Each row has a name. Each piece below is followed by the name of the row it came from, unless a question asks for something else. Each question is about the rows just above it.

[ 67 130 114 108 138 186  91  91] -> Kip
[ 67 130 114  91 138 186  91  91] -> nuber
[100 113 109 105 114 124 105 105] -> sok
[109 108 109 109 108 109 109 108] -> Lur
[ 76 132 118  97 139 181  97  97] -> zepu
[109 109 109 109 108 108 109 109] -> mem
Put [ 91  91  67 130 114  91 138 186] back in order: which row is it? -> nuber
Put [108 108 108 109 109 109 109 109] back in order: which row is it? -> Lur
Which row holds these entries in another order? [109 109 109 108 109 108 109 109] -> mem
Which row holds these entries in another order? [100 105 105 105 109 113 114 124] -> sok

[119 147 116 128 117 123 124 107 144 151  98 128 140 138 145 140 106 140
 147 128 150] -> vezu
[137 118 144 117  97 131 107 150 141 122 139 136 126 140 112 161 121 116
 106 147 157] -> kuv
[137 118 144 117  97 131 107 150 141 122 139 136 126 140 112 161 121 116
 106 147 139] -> nol
[135 117 139 129 134 152 145 139 140 101 119 128 101 112 101 154 110 121
 126 140 132] -> rog
[129 145 139 101 112 140 135 117 121 126 119 110 101 134 132 138 154 140
 128 101 152] -> zagul
[144 123 131 141 123 123 131  80 114 128 158 122 121 126 140 121 143 121
 141 111 128] -> ginur
[123 133 138 120 109 123 177 133 112 122 141 131 116 114 107 110 131 127
 110 102 125] -> zir
[131 127 139 130 139 141 105 149 129 124 132 117 106 116 138  99 160 105
 135 115 114] -> retaz
[106 133 139 121 136 127 149 137 120 118 114 137 139 135 108 146 102 163
 123 135 141] -> rito
Put [128 101 152 129 145 139 101 112 140 135 117 121 126 119 110 101 134 132
 138 154 140] back in order: which row is it? -> zagul
Put [134 152 145 139 140 101 119 128 101 112 101 154 110 121 126 140 132 135
 117 139 129] back in order: which row is it? -> rog
Which row holds these entries in another order? [110 121 126 140 132 135 117 139 129 134 152 145 139 140 101 119 128 101
 112 101 154] -> rog
Which row holds these entries in another order? [132 140 126 121 110 154 101 112 101 128 119 101 140 139 145 152 134 129
 139 117 135] -> rog
Put [ 98 106 107 116 117 119 123 124 128 128 128 138 140 140 140 144 145 147
 147 150 151] back in order: which row is it? -> vezu

[186  71 183  64 190  66 128 135]  Seko
[128  71  66  64 135 185 190 183]  dabo
[ 93 143 112  94  85 115 161 171]  dinud
[115  87 117  87 112 162 111 161]  git
[ 87 111 117 162 161 115  88 112]  togu
Put [161 117 162 115 111 112  87  87] back in order: which row is it? -> git
[171 161 115  85  94 112 143  93] is which row reordered? -> dinud
[115 162 112 111 161  87 117  88] is which row reordered? -> togu
Put [ 64 135 183  71 128 186  66 190] back in order: which row is it? -> Seko
[190  66 128 135 186  71 183  64] is which row reordered? -> Seko
Put [171  93 143 112  94  85 115 161] back in order: which row is it? -> dinud
Which row holds these entries in another order? [117  87 112 162 111 161 115  87] -> git

[125 118 119 124 115 123 115 115 117 116 120 113 123 124 112 113 112 112
 123 123 124 116 114 114 125 108 118] -> sog
[ 91 158 154 113 126 131 122 163 113 140 117 131 154 136 127 158 159 122
 154 163 154 109 132 117 109 109 122] -> ganuv
[ 83 160 155 109 124 130 119 166 109 139 114 129 155 135 124 160 161 119
 155 166 155 104 130 114 104 104 119] -> Vezi
[160 108 104 155 130 114 155 104 155 130 119 139 129 135 155 166 104 160
 166 119 119 161 114 124 109  83 124] -> rus
[179  80  86 145 126 119 133  73 146 106 139 119  86 112 126  79  79 132
  86  73  86 152 119 139 152 152 133] -> nizo
[115 115 115 115 115 115 115 115 115 115 115 115 115 115 115 115 115 115
 115 115 115 115 115 115 115 115 115] -> mog
[108 124 123 113 116 118 115 125 113 120 114 118 123 119 116 124 124 115
 123 125 123 112 118 114 112 112 115] -> pofon
[134 127 152 151 159 117 127 117 123 155 121 117 155 123 135 159 130 141
 127 103 134 152 120 155 130 152 138] -> tetos
[137 150 149 142 144 145 143 151 142 147 142 145 149 146 144 150 150 143
 149 151 149 141 145 142 141 141 143] -> Pufa
[115 120 112 125 114 113 118 124 123 125 123 115 108 113 123 123 112 118
 115 118 116 115 114 124 112 124 119] -> Gud
[123 112 113 119 117 117 118 112 119 115 119 117 113 116 117 112 112 118
 113 112 113 120 117 119 120 120 118] -> fabu
Which row holds these entries in another order? [103 134 135 159 130 152 117 152 127 155 130 134 138 121 155 151 152 141
 123 155 127 120 117 159 123 117 127] -> tetos
[120 108 118 119 124 123 123 116 115 113 112 113 114 124 125 115 112 125
 118 118 115 124 123 115 114 123 112] is which row reordered? -> Gud
[108 112 112 112 113 113 114 114 115 115 115 116 116 118 118 118 119 120
 123 123 123 123 124 124 124 125 125] is which row reordered? -> pofon
Which row holds these entries in another order? [119 104 104 114 130 104 155 166 155 119 161 160 124 135 155 129 114 139
 109 166 119 130 124 109 155 160  83] -> Vezi
Put [123 112 118 114 112 112 115 108 124 123 113 116 118 115 125 113 120 114
 118 123 119 116 124 124 115 123 125] back in order: which row is it? -> pofon

[ 83  69  82 119  97 136 176 108 166 137 174 146  99  88  81] = bazi
[112 116 123 131 103 150 133 117 148 152 135 121 122 108 118] = Rimi
[105 110 114 121 112 146 142 130 146 143 145 125 112 101 109] = pituk
[143 160 157 136 124 149  97 134 122 149 102 105 141 134 152] = Taku
Put [108 118 112 116 123 131 103 150 133 117 148 152 135 121 122] back in order: which row is it? -> Rimi
Which row holds these entries in another order? [116 117 112 131 133 103 123 150 118 121 135 108 122 148 152] -> Rimi

[121 145 103 127 124 147 105 109 141 134 148]  fepeg
[144 101 158 132 127  98 154 153 114 126 105]  fafu
[120 123 120 106 127 132 115 128 142 144 140]  Gipa
[127 115 140 142 144 123 120 120 106 127 132]  gul
[141 118  95 123 105 124  92 119 155 164 164]  Nanu
Which row holds these entries in another order? [114 126 105 144 101 158 132 127  98 154 153] -> fafu
Which row holds these entries in another order? [140 144 142 128 115 132 127 106 120 123 120] -> Gipa

[145 105 120 112 105 146 146 104 133 148 116 119  98 102  96 123 161 126
 142 117 116 100 115 127 135 138 147 147 115 152 145 121 151 106 136 110
 112 135 111 112 103 131 168 134 107 120 126 124] : Mos
[111 141  94 140 113 113 123 132 131 156 141 134 127 105 133 163 139 160
 122 140 159 130 110 108 129 122 137 173 123 140 158 135 112 109 161 135
 154 140 137 104 145  98 136 114 108 112 133 125] : bod
[149 129 161 121 130 123  89 111 121 155 107 113 144  93  98 139 127 102
 133 104 132 106 148 134 132 115 121 150 133 108 116 114 123 130 110 138
 142 115 119 106 137  96 145 133 121 115 161 148] : dofep
[127 119 116 150 147 125 160 132 126 143 124 130 118 146 157 114 113 108
 160 154 101 113 114 115  96 124 137 130 100 123 138 155 127 150 151 144
 138 117 129 155  99 139  98 126 127 116 114 119] : veza
[149 113 156 125 142 112 122 108 122 155 108 110 137 118 128 103 114  81
 147 140 100 106 129 138 104 115 133 148 113 107 141 155 110 140 149 144
 143 111 119 154  97 110 121 130 124 111 128 132] : vene
[115 129 119 111 115 130 148 139 142  89 152 134 129 142 137 106 143 151
 101 143 133 157 113 151 153 135 140 106 150 146 142 146 121 114 144  99
 104 150 133 156 117 141 145 125 139 152  92 113] : diped
[142 111 163 101 123 112 122 106 135 111 137 117 142 115 126  88 136 101
 107 144 110 133 113 157 136 122 139 132 135 112 145 159 101 130 156 113
 114 135 125 168  97 118 147 128 136 140 109 128] : Godo
[129 115 138 112 130 120 153 123 130 111 139 121 129 137 142  92 128 109
 125 161 111 139 104 146 121 122 147 122 123 126 155 170 106 130 165 122
 120 132 127 178  92 128 128 125 132 137  96 114] : dotof
[116 133  92 162 148 137 160 145 119 148 119 136 107 151 157 153 114 128
 166 135 116 120 124  95  95 129 126 128 100 133 125 125 145 153 124 149
 151 115 130 118 125 147  87 122 122 112 132 124] : Fena
[142 131 145 135 135 126  98 123 119 161 102 115 138 105 104 147 121 112
 145 103 127 100 151 115 124 116 112 152 120 116 112 105 134 133 106 147
 148 110 126  96 146 111 120 136 116 107 168 146] : Laram
[148 119 175  93 116 115  89 113 134 117 127 118 150 101 102 100 138 113
  97 124 136 133 130 159 152 121 135 138 150 113 136 132 113 116 136 114
 118 135 119 143 123 100 163 130 133 140 130 136] : koro
[112 122  98 141 133 129 173 140 135 112 141 135 110 160 163 113 123 133
 140 161 108 140 104 123 111 136 140 110 114 137 145 159 127 139 156 134
 125 131 132 158 108 154 105 122 130 137  94 113] : pozi
[ 94  98 104 105 108 108 110 110 111 112 112 113 113 114 122 122 123 123
 125 127 129 130 131 132 133 133 134 135 135 136 137 137 139 140 140 140
 140 141 141 145 154 156 158 159 160 161 163 173] is which row reordered? -> pozi
Which row holds these entries in another order? [123 119 161 116 133 110 146 115 124 142 152  96 106 145 112 120 104 148
 102 146 105 126 112 134 168  98 111 100 135 136 147 126 103 147 116 127
 107 145 131 151 112 105 115 120 135 138 121 116] -> Laram

[ 98 136 143 174 144 132 108 136 166 110 154 148 129  92 130  99 165 134
 130 144  69  85 164 142 136 110 122 109 116]  siluf
[130 136 166 109 132 143 110 144 110 117 142 154  92 174 136  99 129 148
 136  85 134 122 108 130  69  98 164 144 165]  vas
[144 140  94 122 124 156 109 126 129 141 161 128 134  71 158 138  96  85
 114 130 139 145 129 154 129  98 102  83 104]  murik
[123 121  70 158 112 140 123 123 134 137 105 120 156  67 139 163 115  94
 148 175 125 137 156 144 189  98 115 127  94]  bemo
[126  85 158 129 130 156 102  71 141 128 114 154 109  96 103 139 134 122
 144 145  98 140 161  83 124 138  94 129 129]  Vil
[129 129  94 138 124  83 161 140  98 145 144 122 134 139 103  96 109 154
 114 128 141  71 102 156 130 129 158  85 126] is which row reordered? -> Vil
Which row holds these entries in another order? [104  83 102  98 129 154 129 145 139 130 114  85  96 138 158  71 134 128
 161 141 129 126 109 156 124 122  94 140 144] -> murik
Put [124 141 130 138 129 158  71  85  96 126 144 109 114 145  94 134 140 128
 156 139 154 129 122 129 102  83 104  98 161] back in order: which row is it? -> murik
Put [122 108 130  69  98 164 144 165 130 136 166 109 132 143 110 144 110 117
 142 154  92 174 136  99 129 148 136  85 134] back in order: which row is it? -> vas
[154 129  98 102  83 104 144 140  94 122 124 156 109 126 129 141 161 128
 134  71 158 138  96  85 114 130 139 145 129] is which row reordered? -> murik
Put [ 69  85  92  98  99 108 109 110 110 117 122 129 130 130 132 134 136 136
 136 142 143 144 144 148 154 164 165 166 174] back in order: which row is it? -> vas
[116 109 122 110 136 142 164  85  69 144 130 134 165  99 130  92 129 148
 154 110 166 136 108 132 144 174 143 136  98] is which row reordered? -> siluf

[151 153 148 156 173 145] -> zemoz
[151 173 148 144 154 156] -> kinif
[156 173 153 144 148 151] -> pok
[117 136 154 113 114 156] -> zodu
Which row holds these entries in another order? [148 173 151 144 153 156] -> pok
Which row holds these entries in another order? [145 173 156 148 153 151] -> zemoz
Which row holds these entries in another order? [151 156 173 153 144 148] -> pok
[151 148 144 153 173 156] is which row reordered? -> pok

[151 147 175 148] -> melaz
[165 166 139 151] -> fezi
[151 164 139 166] -> Bigo
[122 162 176 110] -> Bomo
[147 137 153 180] -> sekir
[167 112 169 135] -> kalu
[152 167 139 162] -> bif
Which row holds these entries in another order? [162 176 110 122] -> Bomo
Put [148 175 147 151] back in order: which row is it? -> melaz
Put [151 166 164 139] back in order: which row is it? -> Bigo
Put [166 139 151 165] back in order: which row is it? -> fezi
Which row holds these entries in another order? [139 166 164 151] -> Bigo

[131  76 165 134 163 101] -> pefot
[141  96 141 118 144 136] -> fuda
[141  96 136 117 141 144] -> neve
[130  76 101 163 165 134] -> mol
[141 117 144 141 136  96] is which row reordered? -> neve
[144 141 117 136  96 141] is which row reordered? -> neve
Put [136 117 141 144 141  96] back in order: which row is it? -> neve
Which row holds these entries in another order? [134 165 163 101  76 130] -> mol
[141  96 118 144 136 141] is which row reordered? -> fuda
[101 163 134 165  76 131] is which row reordered? -> pefot

[126 113 143 158] = ziru
[188 133 146 125] = Ris
[159 126 143 113] = vakur
Put [125 133 146 188] back in order: which row is it? -> Ris
Which row holds these entries in another order? [143 158 126 113] -> ziru
Put [125 188 133 146] back in order: which row is it? -> Ris
Put [113 126 143 158] back in order: which row is it? -> ziru

[115 109 143 100 137 132 119] = Dap
[100 137 115 132 110 120 143] = zipo
[131 119 128 127 121 112  98] = vaze
[132 109 116 100 143 119 137] = Zuro
[100 119 137 143 131  93 115] = kilet
Put [ 98 112 119 121 127 128 131] back in order: which row is it? -> vaze
Which row holds these entries in another order? [143 120 110 132 115 137 100] -> zipo
[143 119 137 132 109 116 100] is which row reordered? -> Zuro
Which row holds these entries in another order? [100 109 116 119 132 137 143] -> Zuro
Which row holds these entries in another order? [119 132 137 100 143 109 115] -> Dap
Which row holds these entries in another order? [143 132 119 109 116 100 137] -> Zuro

[154 130 116 128 162 121 141 122 119 144 107  98 109 136 141 115 159 130
 114 108 178 128 156 136 124 129 127 118 139 153 109 127 127 132 131 128
 114 138 146 136 126 163]  kas
[134 121 109 121 117 111 136 124 123 135 114 131 109 162 118 140 143 116
 175 121 136 130 148 153 155 122 134 125 127 120 120 122 128 145 153 127
 142 128 126 136 134 129]  sov
[148 139 119 116 166 121 145 122 128 122 133 125 112 141 136 119 142 131
 123 132 175 128 130 143 121 133 148 134 116 154 111 128 128 103 133 130
 119 131 138 116 130 141]  bedir
[148 136 116 120 162 121 145 123 124 136 117 111 109 140 136 118 155 127
 122 122 175 129 142 134 121 128 135 126 130 153 109 121 128 121 134 127
 114 134 143 125 131 153]  bitos
[154 128 147 106 150 126 162 181 147 134 133 147 115 129 134 145 125 134
 124 109 137 127 122 121 115 129 149 138  96 159 110 119 118 130 122 109
 134 134 140 129 145 125]  zuke
[148 137 117 116 165 121 147 121 128 127 129 126 120 151 134 115 137 137
 117 127 175 124 136 148 116 133 150 129 113 155 113 132 129 111 136 140
 114 134 143 125 131 144]  bez
[148 134 116 122 160 121 142 122 122 142 117 115 109 140 132 117 152 131
 108 119 176 128 149 138 121 132 133 124 128 154 110 127 128 122 134 134
 114 136 146 131 131 150]  bida
[109 135 153 153 136 140 134 114 129 128 142 162 148 130 131 111 145 126
 117 121 134 122 128 125 134 124 175 143 121 122 118 121 127 155 116 121
 136 124 136 120 109 127]  gevib
[148 136 116 119 163 121 145 122 126 131 124 122 115 146 133 118 145 131
 117 126 175 128 140 138 118 132 140 129 121 154 110 127 128 115 134 136
 114 134 143 125 131 145]  gizo
[148 136 114 116 162 121 142 123 124 136 132 125 103 140 132 124 151 126
 117 126 171 128 135 135 123 132 142 136 118 153 117 123 128 104 137 129
 115 134 140 117 131 138]  semo
Which row holds these entries in another order? [139 153 109 127 127 132 131 128 114 138 146 136 126 163 154 130 116 128
 162 121 141 122 119 144 107  98 109 136 141 115 159 130 114 108 178 128
 156 136 124 129 127 118] -> kas
[124 136 120 109 127 109 135 153 153 136 140 134 114 129 128 142 162 148
 130 131 111 145 126 117 121 134 122 128 125 134 124 175 143 121 122 118
 121 127 155 116 121 136] is which row reordered? -> gevib
[109 109 111 114 116 117 118 120 121 121 121 121 122 122 123 124 125 126
 127 127 128 128 129 130 131 134 134 134 135 136 136 136 140 142 143 145
 148 153 153 155 162 175] is which row reordered? -> bitos
Which row holds these entries in another order? [153 131 125 143 134 114 127 134 121 128 121 109 153 130 126 135 128 121
 134 142 129 175 122 122 127 155 118 136 140 109 111 117 136 124 123 145
 121 162 120 116 136 148] -> bitos

[136 124 125 119 113 128 115 113 153 163 128 146 149 142 126 116 104 121
 147 126 107 128 148 121 141 125 125 141 120 125 150 136 128 130 151 129
 137 135 149 140 130 119 117 132 123 112 139 135 135 106 123 132 127 125
 146 126 120 147 133 128 123]  Zit
[121 149 124 136 106 132 147 147 141 128 146 119 128 125 148 121 112 126
 136 117 149 135 137 142 123 104 135 163 125 125 125 120 123 126 129 128
 130 123 113 115 130 127 141 132 126 152 135 139 120 151 119 113 150 133
 125 128 147 128 107 116 140]  Legut
[128 141 133 127 124 144 133 123 133  95 138 132 125 131 128 142 117 127
 143 125 127 114 131 128  98 127 135 125 150  98 130 117 129 131 122 147
 125 127 119 130 134 149 135 135 119 113 111 134 131 125 120 120 122 132
 134 124 142 148 127 125 137]  renas
[143 135 133 123  97 136 139 138 135 126 123 154 122 119 136 117 154 130
 145 131 123 112 112 126 104 116 125 126 118 121 114 132 155 133 138 128
 124 130 135 122 135 131 124 127 110 121 161 117 130 133 128 125 123 119
 132 128 129 142 138 103 131]  valun
[132 120 138 133 150 131 130 130 122  98 111 128 114 127 128 124 133 127
 125 127 133 127 117 119 134  95 125 128 125 135 125 125 142 124 142 147
 137 117  98 149 135 131 131 144 123 122 148 120 135 141 127 119 125 131
 132 129 135 143 127 113 134]  Puge
[118 132 124 135 111 133 137 115 140 144 123 131 130 122 102 111 114 134
 128 128 135 129 122 131 119 153 128 121 137 123 138 118 135 122 130 124
 115 166 125 125 129 132 130 113 133 143 129 126 133 121 133 137 131 140
 134 108 137 148 126 101 132]  Kiso
[132 137 122 132 119 124 140 135 137 113 125 101 102 132 130 133 130 143
 124 134 123 135 138 140 128 118 121 111 121 131 128 126 123 133 153 133
 134 135 166 118 129 126 132 111 114 137 115 148 125 122 130 122 143 115
 129 129 131 133 128 108 137]  lar
[139 154 129 150 114 122 123 144 135 139 120 101 161 124 129 116 125 114
 120 110  89 133 133  85 135 121 123 128 127 135 132 118 140 111 147 123
 130 122 153 142 139 133 116 130 122 127 128 110 138 111 131 127 138 128
 132 111 130 122 127 109 137]  kobar
[133 118 135 101 126 115 118 111 122 132 124 140 130 129 131 129 131 123
 102 108 137 137 143 137 119 130 128 124 121 123 128 111 115 133 114 129
 135 134 133 132 132 143 140 137 131 148 166 122 130 126 153 128 122 125
 125 134 133 135 121 138 113]  Bet
Which row holds these entries in another order? [ 95  98  98 111 113 114 117 117 119 119 120 120 122 122 123 124 124 125
 125 125 125 125 125 127 127 127 127 127 127 128 128 128 129 130 130 131
 131 131 131 132 132 133 133 133 134 134 135 135 135 135 137 138 141 142
 142 143 144 147 148 149 150] -> Puge
[113 138 121 135 133 134 125 125 122 128 153 126 130 122 166 148 131 137
 140 143 132 132 133 134 135 129 114 133 115 111 128 123 121 124 128 130
 119 137 143 137 137 108 102 123 131 129 131 129 130 140 124 132 122 111
 118 115 126 101 135 118 133] is which row reordered? -> Bet
Which row holds these entries in another order? [147 133 128 123 136 124 125 119 113 128 115 113 153 163 128 146 149 142
 126 116 104 121 147 126 107 128 148 121 141 125 125 141 120 125 150 136
 128 130 151 129 137 135 149 140 130 119 117 132 123 112 139 135 135 106
 123 132 127 125 146 126 120] -> Zit
Which row holds these entries in another order? [140 115 133 125 133 123 132 137 135 119 135 123 111 153 101 148 126 131
 134 121 138 108 129 118 115 121 124 130 122 143 134 124 122 140 129 137
 129 125 118 133 135 114 166 137 128 111 133 131 132 122 126 130 102 144
 128 130 137 113 128 132 131] -> Kiso
[ 85  89 101 109 110 110 111 111 111 114 114 116 116 118 120 120 121 122
 122 122 122 123 123 123 124 125 127 127 127 127 128 128 128 129 129 130
 130 130 131 132 132 133 133 133 135 135 135 137 138 138 139 139 139 140
 142 144 147 150 153 154 161] is which row reordered? -> kobar
Which row holds these entries in another order? [115 122 111 121 137 113 131 130 138 134 114 143 125 126 108 133 133 102
 125 140 129 133 148 132 129 135 115 122 132 134 132 135 166 137 101 123
 129 124 121 128 143 124 131 111 128 135 118 119 130 118 123 132 126 128
 122 137 153 140 130 137 133] -> lar
[140 137 131 148 166 122 130 126 153 128 122 125 125 134 133 135 121 138
 113 133 118 135 101 126 115 118 111 122 132 124 140 130 129 131 129 131
 123 102 108 137 137 143 137 119 130 128 124 121 123 128 111 115 133 114
 129 135 134 133 132 132 143] is which row reordered? -> Bet

[109  87 167 153 153 158 153]  Sekef
[152 136 111  99  98  93  99]  Kevod
[127 183  82 129 129 128 129]  Dol
[127 183 129 129 129  82 129]  vum
[ 82 183 127 129 129 129 129] is which row reordered? -> vum
[129 128 129 129  82 183 127] is which row reordered? -> Dol
[153  87 109 153 158 167 153] is which row reordered? -> Sekef

